Each row has a name. Each question is about the rows just above it.

[82, 140, -132, -289, -368, 221, 327, 55, -616]  lag
[140, -37, 82, 6, 270, 239, -169, -73, 173]  bedib
[-227, 184, -132, -289, -368, 447, -224, -298, -690]  Vitis
[-122, -26, -207, 242, 411, -257, 101, -140, 294]  lav
[-227, 381, 770, 20, -409, -614, -746, -298, -690]  tol
[-7, 651, 346, -71, 196, -347, -282, -22, 243]  Nuru
[407, -434, -207, -289, 256, -288, 580, 596, 534]  zubel
[-31, 936, 726, -252, -409, -764, -746, 13, 173]  kalit
[86, 414, 537, -154, -319, -406, -272, 146, -49]  zuna
[-147, -84, 241, -182, -117, -221, 215, 273, -520]  Fegel
[210, 874, 326, 326, 44, -764, -494, 42, 400]  lir
[49, -434, -133, 174, 449, 345, 194, 497, 135]  Siko
The next 2 entries after [82, 140, -132, -289, -368]:
[221, 327]
Whose row is [-227, 184, -132, -289, -368, 447, -224, -298, -690]?
Vitis

[706, -479, -752, 798, 20] : lasif
[636, -65, -479, 118, -21] : Dupi
[-65, 636, -370, 556, 383] : popa
[758, 545, 357, 388, -217] : numo
[213, 317, 20, 667, 268] : zimiz
What are the next 2 entries after [545, 357]?
[388, -217]
Give the next 2 entries after [-65, -479].
[118, -21]
Give the next 2 entries after [-65, 636].
[-370, 556]
Give the next 2 entries after [706, -479].
[-752, 798]
Give the next 2 entries after [-479, -752].
[798, 20]
What are the next 2 entries after [213, 317]?
[20, 667]

[332, 66, 278, -472, 14, 2, -638, 165, -104] = zeraf
[222, 298, 298, -330, 142, -79, -282, -510, 735] = Doba
[222, 298, 298, -330, 314, -52, -282, 304, -194] = Gok
[-50, -186, -32, 363, 142, -79, -470, 198, -205] = tasi
[-50, -186, -32, 363, -181, 363, 298, -164, 456] = mak
The next 2 entries after [66, 278, -472, 14, 2, -638]:
[165, -104]
Which row holds [222, 298, 298, -330, 142, -79, -282, -510, 735]?
Doba
Whose row is [-50, -186, -32, 363, 142, -79, -470, 198, -205]?
tasi

[429, 86, 39, 97, -527, -541, 619, 745, 545, 11, 3, -179] = gup
[-179, 127, 97, 39, 6, 70, -202, -125, -154, -246, -325, -268] = vizo
[39, 6, 67, -202, -38, 38, -163, -82, -166, -265, -374, -320] = Nub
What are the next 2 entries after [39, 6, 70, -202]?
[-125, -154]
The next 2 entries after [97, 39]:
[6, 70]
Give the next 2 entries after [-202, -38].
[38, -163]
Whose row is [39, 6, 67, -202, -38, 38, -163, -82, -166, -265, -374, -320]?
Nub
The next 2 entries after [-38, 38, -163]:
[-82, -166]
The next 2 entries after [38, -163, -82, -166]:
[-265, -374]

[-240, 450, -56, -126, -164] : Gofet
[-240, 450, 649, 863, 336] : Vese
[-486, -963, 649, -755, -213] : fevo
What are the next 2 entries after [-963, 649]?
[-755, -213]
The next 2 entries after [450, 649]:
[863, 336]
Whose row is [-240, 450, -56, -126, -164]?
Gofet

[-652, -520, 418, 763, 100, -95, -594, -387, 500] : Mutod
[-361, 607, 548, -798, -131, 545, 930, 757, 234] : palek
[546, 930, 548, -487, -512, 419, 601, -449, -591] : gop
Give the next 2 entries after [607, 548, -798, -131, 545].
[930, 757]
Give the next 2 entries after [-652, -520, 418, 763, 100].
[-95, -594]
The next 2 entries after [930, 548]:
[-487, -512]
The next 2 entries after [545, 930]:
[757, 234]

[284, -89, -186, -358, -737, -393, -313, -161, -195, 686, -413] = muda
[148, 73, 4, -59, -170, 6, -57, 67, -4, 175, -138] = noret
[-217, -80, 14, 53, 239, -52, 94, -97, 4, -198, 183] = sim
[61, -262, -239, -465, -709, -737, -304, -409, -305, 736, -334] = fol
[195, 60, -31, -90, -292, 7, -102, 45, -11, 244, -188] = kesor
[179, -109, -158, -307, -569, -377, -247, -178, -181, 552, -307] = Dos
[208, 22, -73, -202, -131, -196, -311, -393, -765, 403, -260] = maveb
[322, -60, -169, -370, -765, -393, -311, -131, -196, 726, -449] = dilus
[-186, -357, -737, 548, 910, 805, 390, 428, 346, -914, 452] = dava
[143, -96, -135, -212, -438, -276, -198, -135, -139, 388, -241] = zeso
Give the next 2 entries after [-186, -358, -737].
[-393, -313]
What are the next 2 entries after [-765, -393, -311, -131, -196]?
[726, -449]
What are the next 2 entries after [-80, 14, 53, 239]?
[-52, 94]

[-283, 51, -252, -357, 11, -290, -215, 356, -103]  Nel
[-280, 11, 747, -673, -762, -194, -489, 399, -135]  mupep
[-280, 747, 11, -290, -252, -357, 35, 159, 72]  sotu
Give the next 2 entries after [-252, -357, 11].
[-290, -215]
Give the next 2 entries after [-252, -357, 11, -290].
[-215, 356]
Give the next 2 entries after [-280, 747, 11].
[-290, -252]

[199, -131, 111, -7, 314] = pomor
[257, -48, 256, 21, -8] = tiza
[177, 10, 102, -137, 43] = vudak
[-50, 256, -167, -18, 6] = Vup
[42, -211, -61, 87, 908] = kisig
[-150, -167, -280, -64, 55] = zefel
[445, 216, -124, 24, 557] = pofo
[-151, -497, -340, -149, 147] = mib
The next 2 entries after [-167, -280]:
[-64, 55]
Give the next 2 entries after [-150, -167].
[-280, -64]
Give the next 2 entries after [-50, 256].
[-167, -18]
Give the next 2 entries after [-48, 256].
[21, -8]
Give the next 2 entries after [256, -167].
[-18, 6]
Give the next 2 entries after [199, -131].
[111, -7]

[409, -464, -402, -137, -554, 173] : Mig
[-243, 418, 353, 62, 563, -35] : fumit
[229, -436, -370, -56, -594, 8] : Pul
[452, -464, -402, -137, -554, 173] : fetuv
Whose row is [452, -464, -402, -137, -554, 173]?
fetuv
Give the next 2 entries after [-243, 418].
[353, 62]
The next 2 entries after [418, 353]:
[62, 563]

[773, -56, 558, 145, -300, -68] = vadak
[820, 306, 504, 345, -394, 121] = Rar
[-582, 146, -28, -64, 375, 236] = segov
[735, 258, 424, 493, -159, 95] = bok
[-374, -289, 14, -233, 649, -402] = kipo
[773, 558, -56, -28, 487, -377] = mol
[-369, -192, -65, -221, 722, -579] = resan
Give the next 2 entries after [558, 145].
[-300, -68]
Give the next 2 entries after [14, -233].
[649, -402]
What are the next 2 entries after [-369, -192, -65]?
[-221, 722]
What are the next 2 entries after [558, -56, -28]?
[487, -377]
What are the next 2 entries after [773, -56, 558]?
[145, -300]
What are the next 2 entries after [-374, -289, 14]?
[-233, 649]

[693, 24, -159, 289, -410, 58, -8, -34, 110, 39] : taleb
[169, 39, -136, 113, -89, -5, -12, -107, 40, 150] : vusov
[441, -15, 51, 130, -259, 53, 10, 131, 62, -192] : Gano
[525, 5, -16, 185, -36, -7, 223, -34, 75, -114] : Rigok
[-445, 12, -54, -127, 264, -62, -18, -136, -60, 196] : nosap
[278, -39, 189, 25, -160, 65, 30, 249, 24, -346] : vad
[-8, 44, 11, -4, 2, 3, 1, 4, 6, -2] : tomer
[693, 24, -159, 289, -410, 58, -8, -34, -17, -221] : miret
[-612, -16, 81, -236, 348, -43, -1, -29, -97, 37] : dovar
[-194, 60, -261, 34, 109, -71, -40, -301, -9, 413] : memez
[-378, -8, 46, -141, 223, -34, -7, -36, -60, 39] : zulid
Give the next 2 entries after [12, -54, -127, 264, -62, -18, -136].
[-60, 196]
What are the next 2 entries after [-8, 46]?
[-141, 223]
What are the next 2 entries after [-62, -18, -136]?
[-60, 196]
Give the next 2 entries after [223, -34, -7, -36].
[-60, 39]
The next 2 entries after [44, 11]:
[-4, 2]
The next 2 entries after [44, 11, -4, 2, 3, 1]:
[4, 6]

[135, 510, 22, 416] : fabaz
[-133, -498, 34, -337] : Feg
[431, 602, 206, 303] : sugam
[-773, -156, 22, 291] : tob
[-133, -498, 29, 202] : vanof
[96, -261, -340, -346] : Git
[-150, 314, 96, 310] : bazo
[43, 396, 317, 98] : Tavo
[-773, -156, 22, 361] : Mobo
Where do [-773, -156, 22, 361] appear?
Mobo
Whose row is [96, -261, -340, -346]?
Git
Whose row is [43, 396, 317, 98]?
Tavo
The row with [-133, -498, 34, -337] is
Feg

[-704, 2, 72, -442, -69]  Bila
[-201, 467, -204, 58, 514]  pinel
[-149, -100, 749, 145, 225]  vomo
[-51, 214, 631, 113, 131]  lof
[-386, 145, -269, 301, 103]  rora
[-704, 2, 167, -138, 50]  Pekom
[-201, 467, -204, 58, 150]  gevut
[-51, 214, 631, 194, 131]  fub
Whose row is [-201, 467, -204, 58, 514]?
pinel
Where do [-704, 2, 72, -442, -69] appear?
Bila
Whose row is [-51, 214, 631, 194, 131]?
fub
Where do [-51, 214, 631, 113, 131] appear?
lof

[-472, -638, 92, -249, 92, -331, -112, -167]  Nir
[-195, 780, 567, -410, -8, -187, -228, -76]  paka
[-249, -638, -472, 92, 104, -331, 139, 122]  feze
The next 2 entries after [-472, -638, 92, -249]:
[92, -331]
Give the next 2 entries after [-8, -187].
[-228, -76]
What are the next 2 entries after [-249, 92, -331]?
[-112, -167]
What are the next 2 entries after [-249, -638, -472, 92]?
[104, -331]

[695, 413, 5, 139, 250, 35, -220, -18, 164, 610, 787, 50, 49] : sugu
[67, -397, 139, 164, 250, 5, 35, -18, -220, -166, -156, -465, 224] : virem
[79, -449, 163, 93, 227, 28, 67, -2, -215, -202, -161, -547, 222] : Nol
[805, 824, 610, -567, -144, 323, 554, 805, 826, 610, 787, 50, -553] : Boto
[32, -153, -96, -93, -58, -234, -151, -1, -91, 36, -16, -229, -83] : Vot
Give the next 2 entries after [-18, 164, 610].
[787, 50]
Give the next 2 entries after [139, 164, 250, 5, 35, -18, -220].
[-166, -156]
The next 2 entries after [413, 5, 139, 250, 35, -220, -18, 164]:
[610, 787]
What are the next 2 entries after [93, 227, 28, 67, -2, -215]?
[-202, -161]
Give the next 2 entries after [-93, -58, -234, -151, -1].
[-91, 36]
Give the next 2 entries after [-153, -96, -93, -58, -234, -151].
[-1, -91]
The next 2 entries after [695, 413, 5, 139, 250, 35, -220, -18]:
[164, 610]

[185, 127, 60, -68, 177, 0, -97, 65, 27, -57, 67, 20, 44, 119, 47, 51, 35, 78, 25, -6, 63, 48, 9, -4, -91, 98, 96, -15, 151, -24, -109, 64, 182]  meka
[473, 373, 144, -203, 461, 24, -233, 177, 125, -199, 175, 38, 86, 271, 129, 136, 141, 208, 41, 12, 200, 141, 25, -45, -269, 230, 272, -53, 416, -89, -295, 192, 524]  lat
[478, 319, 185, -188, 177, 0, -278, 178, 40, -120, 187, 50, 125, 328, 115, 104, 63, 254, 95, -21, 142, 161, 12, 51, -211, 323, 233, -31, 406, -26, -306, 173, 445]  Negev
[536, 507, 131, -68, 177, 0, -216, 206, 254, -332, 192, 18, 42, 235, 168, 187, 264, 216, -13, 64, 307, 162, 37, -156, -383, 178, 360, -95, 510, -172, -340, 255, 706]  zut
The next 2 entries after [96, -15]:
[151, -24]
Give the next 2 entries after [507, 131].
[-68, 177]
Where do [185, 127, 60, -68, 177, 0, -97, 65, 27, -57, 67, 20, 44, 119, 47, 51, 35, 78, 25, -6, 63, 48, 9, -4, -91, 98, 96, -15, 151, -24, -109, 64, 182] appear?
meka

[176, -116, 94, -278, 241, -403, -32, -252, 39, -167, 298, -540, 246, -225, -300, -163, 458, 204, 153] -> laz
[172, 82, 114, -199, 192, -389, -99, -218, 22, -219, 278, -455, 266, -169, -221, -97, 367, 145, 92] -> vesu
[-234, -217, 88, -29, -474, 83, -198, -115, -178, 287, 243, 162, 57, 708, -221, 50, -133, 280, -255] -> fad
[86, 480, 244, 432, -172, -234, -209, 98, -31, -482, 92, -195, -136, -189, 299, 243, -118, -133, -149] -> fumim
[176, -105, 96, -274, 237, -407, -35, -249, 37, -169, 296, -532, 247, -220, -296, -161, 454, 200, 150] -> Nogez
[83, 491, 232, 421, -162, -234, -217, 88, -29, -475, 83, -198, -115, -178, 287, 243, -106, -122, -151] -> Luri
[88, -474, -178, -234, -29, 243, 287, -115, -198, -217, 83, -542, 242, -231, -301, -167, 462, 208, 158] -> Vigu
The next 2 entries after [241, -403, -32, -252, 39, -167, 298, -540, 246, -225, -300]:
[-163, 458]
What are the next 2 entries after [-234, -217, 88, -29, -475, 83, -198, -115, -178, 287, 243]?
[-106, -122]
The next 2 entries after [-234, -217, 88, -29, -474, 83, -198, -115, -178, 287, 243]:
[162, 57]
The next 2 entries after [287, -115]:
[-198, -217]
Give the next 2 entries after [-29, -475].
[83, -198]
Give the next 2 entries after [-32, -252, 39, -167, 298, -540, 246, -225, -300].
[-163, 458]

[-79, 251, 624, 152, 609, -313, -170, 96, -72, -444, -326, -133, -730, 124, 333, -54, -502] -> nudo
[141, 438, 159, 401, -316, -890, -554, 63, -88, 151, -772, 43, -162, -10, 234, -454, 16] -> fama
[-79, 251, 624, 152, 609, -313, -170, 102, -72, -444, -326, -133, -730, 124, 333, -54, -502] -> Pef
[-372, -173, 231, 132, -730, -444, -170, 609, -313, -326, -72, 102, -133, -253, -53, -174, 567] -> vabi
[-79, 251, 624, 152, 609, -313, -170, 102, -72, -444, -326, 241, -125, -223, -432, -15, 119] -> rona
[-79, 251, 624, 152, 609, -313, -170, 96, -72, -444, -98, -69, -371, -348, 463, -314, 89] -> lipap
The next 2 entries after [132, -730]:
[-444, -170]
What are the next 2 entries after [609, -313, -170, 102, -72, -444, -326, -133, -730]?
[124, 333]
What are the next 2 entries after [-890, -554, 63, -88, 151, -772, 43]?
[-162, -10]
What are the next 2 entries after [-444, -98, -69, -371, -348]?
[463, -314]

[-830, -62, 87, 715, 87, 508, -93, 172] : Tegif
[270, 775, 143, 698, -352, 530, 405, 222] : viba
[-216, 310, 164, 726, -686, -699, -815, -545] : zipez
[434, 589, 89, -315, 768, -735, 743, -476] : pazik
[-219, 259, 164, -345, 310, 93, -376, 226] : sen
[635, -326, -200, -675, -16, 312, -527, -339] : bev
[-345, -219, 310, 164, 259, -427, -223, 41] : bugun
Give the next 2 entries after [-219, 259, 164, -345, 310].
[93, -376]
The next 2 entries after [-219, 310, 164]:
[259, -427]
The next 2 entries after [-62, 87]:
[715, 87]
What are the next 2 entries after [-326, -200, -675]?
[-16, 312]
Give the next 2 entries after [-219, 310, 164, 259, -427].
[-223, 41]

